[[112 151]
 [116 124]
 [130 124]
 [128 128]
 [131 135]
 [145 123]
 [129 123]
 [130 118]
 [131 110]]
->
[[151 112]
 [124 116]
 [124 130]
 [128 128]
 [135 131]
 [123 145]
 [123 129]
 [118 130]
 [110 131]]

[[115 112 131 116 127 146]
 [144 133 108 133 126 123]
 [117 112 131 120 127 146]
 [134 123 115 125 126 136]
 [138 132 109 120 125 126]
 [127 129 113 105 125 132]
 [126 138 111  99 125 119]
 [114 111 133 117 127 146]
 [117 113 129 116 126 146]
 [122 110 131 132 127 146]]
->
[[146 127 116 131 112 115]
 [123 126 133 108 133 144]
 [146 127 120 131 112 117]
 [136 126 125 115 123 134]
 [126 125 120 109 132 138]
 [132 125 105 113 129 127]
 [119 125  99 111 138 126]
 [146 127 117 133 111 114]
 [146 126 116 129 113 117]
 [146 127 132 131 110 122]]

[[131 130 123 141 130 124 134 116 132 123 103 130 120 127 138]
 [133 134 125 134 123 138 131 133 126 136 121 131 120 129 129]
 [125 124 129 127 132 120 128 121 131 134 126 126 132 127 130]
 [131 133 127 129 123 138 129 137 125 130 131 130 123 129 125]
 [126 126 131 119 127 130 124 136 126 136 145 127 134 129 121]]
->
[[138 127 120 130 103 123 132 116 134 124 130 141 123 130 131]
 [129 129 120 131 121 136 126 133 131 138 123 134 125 134 133]
 [130 127 132 126 126 134 131 121 128 120 132 127 129 124 125]
 [125 129 123 130 131 130 125 137 129 138 123 129 127 133 131]
 [121 129 134 127 145 136 126 136 124 130 127 119 131 126 126]]

[[122 145 139]
 [139 126 110]
 [157 131 109]
 [112 125 125]
 [144 132 112]
 [130 129 121]]
->
[[139 145 122]
 [110 126 139]
 [109 131 157]
 [125 125 112]
 [112 132 144]
 [121 129 130]]

[[123 143 127 137 126 128 111 120]
 [128 112 126 120 136 124 134 121]
 [126 106 126 122 131 133 137 120]
 [133 115 131 127 122 134 140 120]
 [126 132 136 137 129 130 116 120]
 [132 129 134 127 141 117 134 135]
 [127 132 127 120 117 128 113 130]
 [141 149 115 123 144 139 142 135]
 [126 137 134 130 124 132 111 122]
 [125 140 126 145 122 124 116 120]
 [138 151 118 120 139 139 142 130]]
->
[[120 111 128 126 137 127 143 123]
 [121 134 124 136 120 126 112 128]
 [120 137 133 131 122 126 106 126]
 [120 140 134 122 127 131 115 133]
 [120 116 130 129 137 136 132 126]
 [135 134 117 141 127 134 129 132]
 [130 113 128 117 120 127 132 127]
 [135 142 139 144 123 115 149 141]
 [122 111 132 124 130 134 137 126]
 [120 116 124 122 145 126 140 125]
 [130 142 139 139 120 118 151 138]]

[[121 146 141 127 122 130 133 130 120 138 127 122 136 124 119 150]
 [127 127 118 132 141 115 126 127 133 122 124 118 129 135 118 114]
 [127 135 127 127 135 129 131 132 136 124 133 126 142 128 123 144]
 [128 124 128 133 128 133 127 134 127 121 133 136 126 130 129 126]]
->
[[150 119 124 136 122 127 138 120 130 133 130 122 127 141 146 121]
 [114 118 135 129 118 124 122 133 127 126 115 141 132 118 127 127]
 [144 123 128 142 126 133 124 136 132 131 129 135 127 127 135 127]
 [126 129 130 126 136 133 121 127 134 127 133 128 133 128 124 128]]

[[152 118 128]
 [128 124 112]
 [143 119 114]
 [127 119 125]
 [123 119 137]
 [141 128 147]
 [131 142 114]]
->
[[128 118 152]
 [112 124 128]
 [114 119 143]
 [125 119 127]
 [137 119 123]
 [147 128 141]
 [114 142 131]]

[[143 140 146 120 138 136 151 146 137 147]
 [119 122 117 131 125 130 119 128 127 124]
 [131 144 149 118 133 134 147 141 120 135]
 [140 115 111 134 131 131 123 131 154 141]]
->
[[147 137 146 151 136 138 120 146 140 143]
 [124 127 128 119 130 125 131 117 122 119]
 [135 120 141 147 134 133 118 149 144 131]
 [141 154 131 123 131 131 134 111 115 140]]

[[139 126]
 [148 150]
 [142 136]
 [140 130]
 [141 132]
 [139 128]
 [146 153]
 [147 145]
 [138 124]
 [138 125]
 [144 140]]
->
[[126 139]
 [150 148]
 [136 142]
 [130 140]
 [132 141]
 [128 139]
 [153 146]
 [145 147]
 [124 138]
 [125 138]
 [140 144]]
---
[[119 126 110 121 134 134 136 157 112]
 [113 138 116 129 134 134 136 134 117]
 [155 122 120 131 130 130 127 122 119]
 [113 122 116 124 135 138 139 125 118]
 [132 130 120 128 132 133 132 124 118]
 [120 149 113 120 129 132 134 137 115]
 [111 131 119 120 135 134 134 123 118]]
->
[[112 117 119 118 118 115 118]
 [157 134 122 125 124 137 123]
 [136 136 127 139 132 134 134]
 [134 134 130 138 133 132 134]
 [134 134 130 135 132 129 135]
 [121 129 131 124 128 120 120]
 [110 116 120 116 120 113 119]
 [126 138 122 122 130 149 131]
 [119 113 155 113 132 120 111]]

[[127 128 122 136 135 132 125 127]
 [126 134 128 129 120 133 130 129]
 [136 133 124 123 132 137 133 134]
 [119 129 128 141 124 123 129 125]
 [135 133 122 122 131 137 133 134]
 [126 132 129 136 125 130 128 128]
 [137 134 121 120 131 140 132 134]
 [117 120 122 153 141 120 120 120]
 [133 126 120 137 146 133 125 129]
 [116 125 122 143 129 124 123 122]]
->
[[127 129 134 125 134 128 134 120 129 122]
 [125 130 133 129 133 128 132 120 125 123]
 [132 133 137 123 137 130 140 120 133 124]
 [135 120 132 124 131 125 131 141 146 129]
 [136 129 123 141 122 136 120 153 137 143]
 [122 128 124 128 122 129 121 122 120 122]
 [128 134 133 129 133 132 134 120 126 125]
 [127 126 136 119 135 126 137 117 133 116]]

[[141 142]
 [143 152]
 [111 117]]
->
[[142 152 117]
 [141 143 111]]

[[116 121 120 144 115 136]
 [112 137 124 154 134 118]
 [114 124 125 146 126 127]
 [118 128 125 140 131 124]
 [135 135 137 121 139 143]
 [118 131 130 144 129 136]
 [141 133 135 112 136 146]
 [115 112 112 140 114 117]
 [121 128 130 139 125 144]
 [121 112 122 133 114 138]
 [110 117 117 148 118 120]]
->
[[136 118 127 124 143 136 146 117 144 138 120]
 [115 134 126 131 139 129 136 114 125 114 118]
 [144 154 146 140 121 144 112 140 139 133 148]
 [120 124 125 125 137 130 135 112 130 122 117]
 [121 137 124 128 135 131 133 112 128 112 117]
 [116 112 114 118 135 118 141 115 121 121 110]]

[[141 145 108 125]
 [139 140 113 132]
 [147 112 104 118]
 [128 123 156 131]
 [117 142 148 108]
 [134 148 112 136]
 [142 141 113 121]
 [144 144 113 124]
 [141 121 150 138]]
->
[[125 132 118 131 108 136 121 124 138]
 [108 113 104 156 148 112 113 113 150]
 [145 140 112 123 142 148 141 144 121]
 [141 139 147 128 117 134 142 144 141]]

[[128 133 135 130 133 132 130 132 134 129 125 127]
 [131 118 128 139 140 140 129 138 131 136 126 126]
 [116 152 143 120 118 119 135 124 129 119 133 134]
 [130 132 127 130 133 131 135 132 133 130 132 133]
 [125 123 129 137 133 134 132 134 122 134 133 133]
 [127 141 124 125 127 124 141 128 128 127 140 141]]
->
[[127 126 134 133 133 141]
 [125 126 133 132 133 140]
 [129 136 119 130 134 127]
 [134 131 129 133 122 128]
 [132 138 124 132 134 128]
 [130 129 135 135 132 141]
 [132 140 119 131 134 124]
 [133 140 118 133 133 127]
 [130 139 120 130 137 125]
 [135 128 143 127 129 124]
 [133 118 152 132 123 141]
 [128 131 116 130 125 127]]

[[114 136 129 145 140 147 150 140 138 138 126 135 117 145 142 150]
 [136 132 140 118 146 136 145 140 146 128 144 145 140 141 117 126]]
->
[[150 126]
 [142 117]
 [145 141]
 [117 140]
 [135 145]
 [126 144]
 [138 128]
 [138 146]
 [140 140]
 [150 145]
 [147 136]
 [140 146]
 [145 118]
 [129 140]
 [136 132]
 [114 136]]
